One turn moves every row onto another: examples first, then more rows asked
Q308: [  0  10  -9   9  -6  15   7   2   5  -7 -20 -12   4   2  10   4  17   4
   8]
Q527: [  8   7  -2  -7   9   4   0   1   7   8 -18   6   4  -5  -1  -3  20  18
   7]
Q923: [  7   7  -2  -7  11   3   1   4   8   7 -18   5   3  -8  -1  -3  20  19
   7]
Q395: [ 12   2  -9  15   4   6  -2 -14  18  -9 -15   6   9  -9  11   3   9  -2
  10]
Q375: [ -4  12 -11   8  -7  11   8   4   6  -3 -19 -12   5   6   3   9  13   7
   2]
Q55: [  3  18  -3   1   5  -1   3 -11  -2  16  -6 -11  -7  -6   5   7  -3   0
  11]
Q213: [ 10   1   9  14   3   8  -4 -13  -1  -6  -6  -6  -4   0  -7  -7  -4   0
   3]
Q139: [  4  16  -3   0   8   2   3 -13   1  15  -4 -11  -9  -8  10   1  -5   0
  10]
Q417: [  6  17  -4  -1   6   2   3 -13  -2  13  -4 -10  -8  -7  11   2  -3  -2
  12]
Q311: [  2   2   7  15   8   7  -4  -4   2  -8 -10  -7  -6  -3  -9   0  -7  -2
   5]
Q27: [  3  17  -3   1   7   0   5 -12   1  17  -4 -11  -9  -6   5   6  -5   3
   8]
Q876: [  6   6  -3  -9  11   4  -1   4   9   7 -20   5   2  -7  -1  -2  21  17
   7]
Q466: [  6   1 -12  13   9   4   1 -18  27  -1 -10   2   3  -3   4   1   4   8
  -5]
Q640: [  9   7  -3 -11  11   3  -2   3   9   7 -18   6   4  -4  -3  -3  22  15
   5]
Q582: [  9   7  -2  -9   9   2  -1   2   7   8 -17   5   4  -4  -4  -3  21  18
   5]
Q153: [  1   5 -11   6   0  17   9  -5  12  -2 -14 -13  -2   2  16  -9  13  13
  -3]
Q994: [  4   7 -10  16   4  -1  -1  -9  19  -3 -17   3  10  -2  -5  16   4   3
   2]
Q641: [  3   4 -12  14   7  -1   0 -13  24   1 -14   2   6  -2  -3  10   3   8
  -6]
Q323: [  4  17  -3  -1   8   1   4 -14   2  16  -4 -11 -10  -5   7   2  -5   2
   8]
Q282: [  1   1   4   9  11   6  -7  -5   4  -7 -10  -7  -7   2 -11  -1  -9  -4
   0]
Q944: [ 6  2 10 17  6  8 -3 -8 -2 -8 -8 -6 -4 -4 -8 -3 -6  1  6]
Q756: [  5  18  -3   0   5   0   2 -11  -3  14  -6  -9  -6  -8   7   5  -3  -2
  13]
Q684: [ 11  -1 -10  11   9   7  -1 -17  24  -6 -12   3   5  -7  12  -2   6   3
   3]
Q217: [  5   1   3   8  11   6  -7 -10   4  -6  -8  -9  -6   4  -9  -5  -7  -5
  -3]
Q660: [ -3   8 -13   6   1  15  10  -3  14   2 -14 -13  -1   7   7  -2  11  15
  -8]
Q897: [ -5  11 -12   8  -3  12   9   0  12   2 -17 -14   2   8   1   6  12  14
  -6]
Q607: [  7   7  -4  -9  11   3  -2   4   8   7 -19   4   3  -5  -1  -3  20  15
   6]
Q424: [ 10   0   4   9   6   7  -6 -14   2  -5  -5  -8  -4   3  -8  -8  -4  -2
  -1]
Q259: [  2   7  -9   6  -4  18   7  -2   8  -6 -16 -11   0   0  18  -4  17   7
   6]
Q288: [  8   6  -9  17   1   2  -2 -10  16  -7 -18   4  12  -6   3  13  10  -1
   9]

Q213 goes to Q424
Q660 goes to Q897
Now these:
Q466 goes to Q641

One turn moves every row onto another: examples first, then more rows asked
Q856: [ 10   5  21  -8   0   4   7   6  -6  -3 -13 -19  -6  13   4   6  -3   3
  -2   1   8 -28  -8  -3   2]
Q189: [ -1 -11   0  -1  11  -7 -11   4   6   9  -1  -4 -13  -6   6   3   1  -9
   5  12   0 -16  -6  -8  -3]
Q931: [  1  -4  -2   0  14   6   4  10  14  -8   5  -9  -6  16  16  11   2   2
  -4  10   2 -17   6  14 -11]
Q526: [  7  -3   1 -13  16   1   2  16  -4 -18  -1   0  -4   1  -2   8   2  -7
  -7   2   5 -13  -9  -6  -3]
Q851: [  6  14  15  -5  -4   9  -9  16  -1   9  -8  -2 -18  13  13  13  -5 -10
   3   6  -1 -19  -2  -4 -15]
Q126: [  8 -11   8   7   2   2   3  14  -1   9 -11   4 -20  -5   5   6  -4   1
  16   7   8 -11  -3  -5  -7]
Q753: [ 12  19   9   1  14   6   1   6  -3  -2   5  -3  -5  10   6   9   7   2
 -12   6   4 -12   6   8   8]
Q336: [ 15   3   9   5   6   4  -1  28   5 -12  -3  -6  -9  25   5  12  -2  -2
   1  -3   8 -18   1   3  -5]
Q393: [ 14  -6  -2 -13   3  -6  -3   2  -6  -5  -2  10  -2   8   0   7  -2  -9
   2  -1  13 -22  -1   2   5]
Q752: [  6   6   5  11  18  11  -4   7  -6   7  -5   5 -13   4   4   2   0  -4
  -2   8   1 -14  -4  -6 -16]
Q215: [ -1   1  12   3   0  -3   1   6   7  -5   3  -4  -4  -6   8   0  -6  -9
  13   8  15  -9  -3   0 -19]
Q883: [ -5   6  10  -2   1   6   7  -1  -3   2 -18  -6  -6   7   7  10  12  -2
  -8   1  11  -9  -4   0  14]
Q834: [ -7 -15   2  -4  -1   5  12  10   6  -7   3  -2 -10   5   8   9   9   7
   6   5  11 -12  10   2   6]
Q84: [ 14   5  14   2   6   3   1  12  11   5   4 -19 -10   1  11   2   1  14
  -1  -1   3 -16   1   7 -15]
Q807: [ 18   6   7   7   5   4  11  17  -2  -4  -6  -9  -2   3   6   1   3   6
   3 -10  12 -21   7   4   9]
Q639: [  8   3  12   9   3   4   0  17  14  -1 -19 -10  -7  -6  20   7  -1 -12
   2  13  -6 -24   2   1   1]
Q398: [ 13  -5  11 -11  -3   8   0  27   7  -4  -9  -8  -7  12  13  10  -6   2
  18   6   7 -19   8   1   4]
Q995: [  8  -2  13 -20   0  -5   0   1  -2   6 -16  -6   1  16   5   6   0   4
   7   9  13 -27   4   1  -1]
Q65: [ 13   5   9 -14   6  -4   7  10   9  -5 -17  -6  -9  25   8   4  -4  -1
   7   4  -8 -25   1   5  -8]
Q967: [  2  -4  15   2   8   2   0  -2  13  -5  -7 -14   0  -4  21   3   2 -11
  10   7   4 -10   0  11  -6]
Q757: [  7   3   5  -5  18   9  10  22   4  -9 -16  -9  -9 -10  12   9  -2  -7
   2   3  -2  -9  -1   1  -1]
Q819: [ 10   1  12  -3  -3   1   2  18   3  -9   0  -8   3  13  10   9   5   2
  -5  11   7 -29   7   6  14]
Q34: [ -2   2   5   2   3  -6   4   6  11  17  -6  -9 -11   4   8   0   5  15
   6   2  -5 -21  -1   2   9]
Q111: [ 16  13   6  -2  -8  -4  -2   8  -7   9  -4   7 -13  14   4   8  -6  -8
  11   2  11 -13   4   1   8]
Q936: [ -4   7   5   3  11  13  -4  -8  11  -5  -9   6  -2   6  13  11   1 -11
   4   3  13  -9   1   1  -6]
Q996: [ 10   1  13  -9 -17   0   3   9  -2   1  -7   5 -16   1   8  13  -5   2
  12  -1  11 -21   3  -3   7]
Q382: [ -8   6   0   1   4  -3   4  11  11   7 -10  -5  -9   2  16   6   0 -15
  -2  12 -13 -27  -4  -2   0]
Q383: [  0   1   4  -8  -5 -18   9  18  10  -2  -8  -2 -10   6   7  -2   5  -4
  11   9  -4  -6   0   7  -9]
Q873: [ -9   0   6  -3  12   7 -10   5   4  14  -4  -1  -9  24   5   8  -2   1
   4   4  -1 -26   0   1  -3]
Q104: [  3 -16   0   6   0  -7   0  23  10  -4 -10   4 -13  16   7  12   0  -5
   8  10   4 -20  -4   1   2]
Q377: [ -3  -1  19 -16   8   0   2   2  -1 -11  -8  -3  -5  14   3   6   8   4
 -10  10  14 -15  -4  -7   4]
Q597: [ 13   5   5   0  19   4  -1  -7   0  10  -1  -3  -9 -11   6   5  -1  -2
   4   2   5 -13   5   4   2]
Q483: [  1  -4   5  -9   7   1 -10  26   7   3  -5  -4 -18  13   8   8  -2  -5
  12  11  -2  -6  -3 -11  -8]
Q895: [  9   8   7 -10  13   6   0  13   1 -11   2  -5  -5   5   6  14  -5  -9
 -12  -9   6  -9   1   7 -12]
Q132: [  8   3   8  -5   5   1  13  10   9  -1  -7 -10  -8 -20  10   3  -1  -4
   2  -8  -1 -15   2  -2   0]
Q243: [  1   8  13   3  -4 -10  -4   5  14  -1   0 -14  -4   9  10   0   7  -6
  10  13  -7  -8  -3  -4  -9]
Q131: [ -4   4  16  -8  19  11   9   2   4 -10  -8  -6  -9   5  15   8   0  -2
   3   5  11   1  -1   6   3]
Q839: [ -1  -8  18  -6   0  15  -5  10  -4   5   3  -5 -12  10   1   8   1   6
   8  -2  15 -16   7  -5  -9]
Q927: [  3   4  -5  12  13   1   5   4  -2   3  -7   1   1   4   7  -1   9  -3
  -9   4   1 -26   2   2   7]
Q965: [ -3  -3  -2  -9  -2  -6   3   7   1 -12   0   6  -4  14   7  17  -4  -8
  -6   4   8 -23  -1   7  10]
Q959: [  9  17  15  12  -8  -2  -7  15   5   5  -5  -4 -13  11  11   6  -3 -11
   0  14   0 -20   0  -6   2]
Q325: [  7  15   7 -12   0  -7   3   7   3   9  -9  -9  -6  20   6   6  -3   2
  20  10  -1 -10   4  -2  -6]

Q819 goes to Q398
Q336 goes to Q104
Q84 goes to Q931
Now these:
Q851 goes to Q382
Q639 goes to Q757
Q131 goes to Q377
Q383 goes to Q215

